In the rows, 100 means zero.
One turn sends every row of this set to another row. A few are shown first. Where does it send the rows asked after them?
Zula: [47, 119, 65, 106, 99, 105, 117, 111, 68, 87, 130, 74, 108, 94, 100, 88, 72, 105, 98, 91, 108, 82, 96, 118, 102]
rufak: [103, 115, 50, 72, 86, 111, 104, 114, 91, 101, 108, 77, 82, 121, 106, 79, 78, 110, 65, 102, 118, 94, 99, 117, 97]
pef: [83, 94, 109, 123, 99, 96, 122, 108, 94, 95, 75, 119, 105, 62, 99, 140, 110, 91, 85, 122, 99, 74, 114, 105, 95]
letep: [76, 79, 53, 95, 102, 110, 107, 104, 61, 87, 90, 72, 112, 107, 91, 80, 62, 114, 71, 106, 94, 90, 70, 78, 72]
suzib: [88, 97, 112, 128, 95, 97, 115, 103, 97, 92, 75, 119, 107, 54, 99, 129, 108, 93, 87, 118, 96, 82, 107, 112, 94]
bitar: [102, 116, 46, 77, 91, 112, 102, 110, 92, 112, 111, 75, 87, 116, 103, 80, 81, 104, 66, 104, 123, 96, 103, 119, 98]
sanid: [99, 86, 107, 128, 104, 95, 112, 114, 94, 98, 73, 124, 101, 75, 108, 142, 91, 98, 61, 127, 98, 85, 98, 90, 67]
Gugif: [105, 106, 119, 99, 103, 89, 119, 124, 113, 112, 70, 109, 89, 93, 107, 134, 110, 101, 80, 129, 97, 87, 111, 100, 89]
bep: [46, 117, 68, 99, 93, 102, 117, 112, 72, 76, 130, 79, 105, 100, 104, 82, 71, 107, 92, 85, 105, 84, 102, 113, 101]
Fubeg: [102, 113, 48, 74, 88, 115, 110, 118, 85, 112, 105, 69, 87, 119, 101, 79, 80, 105, 72, 104, 120, 92, 95, 118, 95]
gidof: [100, 111, 48, 66, 88, 113, 105, 114, 86, 111, 106, 74, 81, 116, 104, 83, 81, 110, 71, 111, 121, 92, 98, 119, 99]
rup: [50, 115, 63, 105, 94, 107, 119, 116, 67, 86, 131, 73, 109, 94, 102, 84, 72, 101, 92, 86, 110, 83, 98, 116, 96]
vas: [105, 118, 48, 75, 94, 114, 105, 114, 88, 116, 105, 72, 83, 119, 102, 84, 78, 109, 72, 110, 119, 92, 91, 119, 97]
Nidu: [99, 103, 117, 104, 107, 91, 121, 124, 106, 114, 70, 119, 94, 91, 110, 140, 105, 96, 81, 131, 105, 84, 107, 100, 88]
piz: [82, 99, 110, 127, 94, 94, 119, 107, 98, 89, 84, 112, 102, 58, 98, 136, 112, 97, 85, 117, 91, 75, 120, 108, 94]
zipag: [84, 102, 110, 120, 94, 93, 116, 101, 94, 90, 76, 114, 108, 66, 100, 146, 112, 91, 79, 125, 92, 82, 114, 107, 90]
fop: [77, 76, 54, 88, 101, 107, 106, 101, 66, 88, 87, 72, 115, 112, 91, 74, 68, 111, 68, 104, 98, 95, 79, 74, 75]
Ril: [75, 79, 55, 87, 94, 107, 108, 103, 65, 76, 90, 76, 109, 111, 95, 74, 66, 115, 66, 100, 93, 92, 78, 77, 76]
gira: [44, 113, 65, 102, 94, 105, 116, 112, 67, 83, 135, 79, 103, 92, 106, 89, 69, 106, 93, 92, 110, 83, 101, 117, 99]
fami: [102, 91, 115, 130, 104, 93, 108, 114, 98, 99, 73, 125, 103, 75, 112, 131, 87, 101, 65, 124, 95, 95, 88, 94, 65]
niz: [71, 75, 57, 86, 99, 107, 108, 107, 61, 85, 92, 75, 108, 110, 97, 80, 61, 117, 70, 109, 97, 92, 74, 76, 71]
vupoz: [95, 96, 111, 123, 100, 91, 109, 108, 94, 94, 75, 118, 105, 80, 110, 148, 96, 97, 59, 130, 91, 91, 99, 92, 66]
tiza: [99, 86, 111, 130, 103, 91, 110, 115, 96, 93, 76, 118, 100, 77, 109, 136, 90, 104, 59, 124, 87, 88, 98, 84, 62]
pulo: [102, 107, 124, 103, 104, 90, 118, 120, 109, 113, 65, 116, 97, 88, 108, 128, 107, 97, 89, 128, 101, 92, 100, 105, 92]
par: [97, 110, 119, 102, 102, 89, 117, 115, 105, 107, 69, 112, 99, 93, 108, 146, 110, 94, 78, 133, 96, 90, 108, 101, 86]
loz: [42, 116, 69, 106, 102, 100, 116, 111, 71, 85, 132, 77, 113, 99, 104, 84, 70, 102, 92, 87, 109, 87, 102, 109, 97]
situg: [75, 80, 54, 92, 98, 110, 112, 111, 61, 88, 93, 69, 113, 111, 95, 76, 63, 110, 70, 101, 98, 92, 74, 78, 70]

pulo -> fami
par -> vupoz
gidof -> niz
Now these:
Ril -> bep
vas -> letep
situg -> rup
tiza -> piz
Nidu -> sanid
bitar -> fop

One turn sends every row of this set to another row. A few are shown first. Where does it send the rows asked after them?
fur: [121, 70, 87, 110, 108, 96, 106, 135, 95, 122, 81, 129]
gofun: [106, 94, 43, 103, 98, 69, 99, 125, 81, 123, 71, 116]
sig: [79, 63, 77, 105, 90, 80, 108, 103, 104, 68, 107, 74]
Ren: [108, 67, 62, 93, 100, 66, 121, 135, 83, 135, 97, 123]
Golom: [108, 82, 50, 113, 83, 81, 123, 122, 74, 67, 93, 91]
zoda: [92, 100, 83, 113, 82, 105, 93, 131, 103, 85, 111, 78]
Fimu: [117, 88, 53, 110, 90, 101, 105, 153, 105, 113, 89, 108]
Toka: [95, 81, 32, 118, 95, 79, 104, 120, 76, 117, 76, 111]
pugo: [87, 69, 84, 102, 105, 59, 91, 111, 98, 144, 82, 105]
papar: [95, 92, 27, 108, 91, 78, 89, 126, 91, 112, 87, 103]
lof: [69, 75, 85, 91, 79, 65, 108, 138, 121, 124, 91, 85]
biv: [116, 69, 54, 94, 107, 74, 106, 138, 76, 133, 87, 115]
bolef: [105, 89, 30, 105, 96, 85, 92, 131, 73, 107, 91, 99]
dod: [90, 68, 51, 110, 82, 84, 126, 119, 86, 68, 108, 88]
pim: [96, 64, 75, 92, 113, 71, 83, 125, 103, 136, 68, 107]
Zegi: [92, 75, 74, 109, 89, 82, 112, 112, 91, 58, 93, 71]
bifu: [94, 82, 118, 113, 100, 101, 97, 112, 96, 94, 102, 97]
Num: [99, 74, 58, 108, 95, 62, 110, 126, 81, 145, 83, 117]
nogem: [78, 71, 95, 93, 87, 55, 98, 119, 117, 128, 101, 85]
nosom: [87, 51, 114, 104, 96, 71, 124, 113, 93, 98, 102, 90]
gimu: [90, 78, 73, 110, 70, 84, 119, 124, 72, 70, 114, 88]
lusik: [116, 83, 43, 113, 100, 79, 111, 116, 66, 92, 78, 112]
dudek: [88, 67, 105, 96, 92, 72, 120, 114, 101, 77, 101, 71]
paz: [74, 74, 79, 118, 87, 83, 92, 103, 100, 73, 91, 71]
zenav: [83, 65, 94, 87, 82, 63, 101, 139, 119, 125, 81, 95]
Simag: [102, 67, 41, 119, 99, 88, 119, 111, 67, 85, 89, 107]
Gume: [113, 66, 56, 120, 109, 84, 105, 100, 64, 86, 97, 109]
tiz: [83, 56, 104, 95, 91, 64, 113, 109, 109, 95, 112, 81]
zaror: [91, 90, 91, 110, 94, 96, 83, 130, 119, 120, 73, 113]
Fiki: [97, 76, 60, 115, 67, 75, 127, 131, 80, 79, 116, 87]
Lavul: [79, 78, 106, 85, 91, 61, 108, 125, 114, 108, 93, 76]
zis: [83, 54, 118, 97, 87, 70, 111, 117, 103, 97, 91, 95]
zelu: [105, 79, 55, 113, 100, 93, 102, 108, 56, 79, 100, 98]
gud: [118, 83, 63, 119, 113, 112, 88, 123, 91, 91, 90, 98]
zutiv: [102, 85, 74, 90, 102, 58, 106, 128, 89, 142, 76, 117]
sazap: [71, 74, 94, 107, 75, 82, 97, 111, 99, 71, 94, 80]
mes: [84, 66, 83, 97, 120, 74, 87, 108, 104, 130, 71, 107]
Nok: [87, 81, 100, 85, 107, 59, 96, 118, 107, 131, 78, 98]
daso: [93, 88, 110, 104, 76, 88, 113, 143, 108, 115, 102, 108]
kun: [121, 81, 82, 112, 96, 105, 118, 136, 81, 88, 118, 94]

lusik -> Golom
papar -> Gume
pim -> biv
Now these:
fur -> Fimu
Num -> Toka

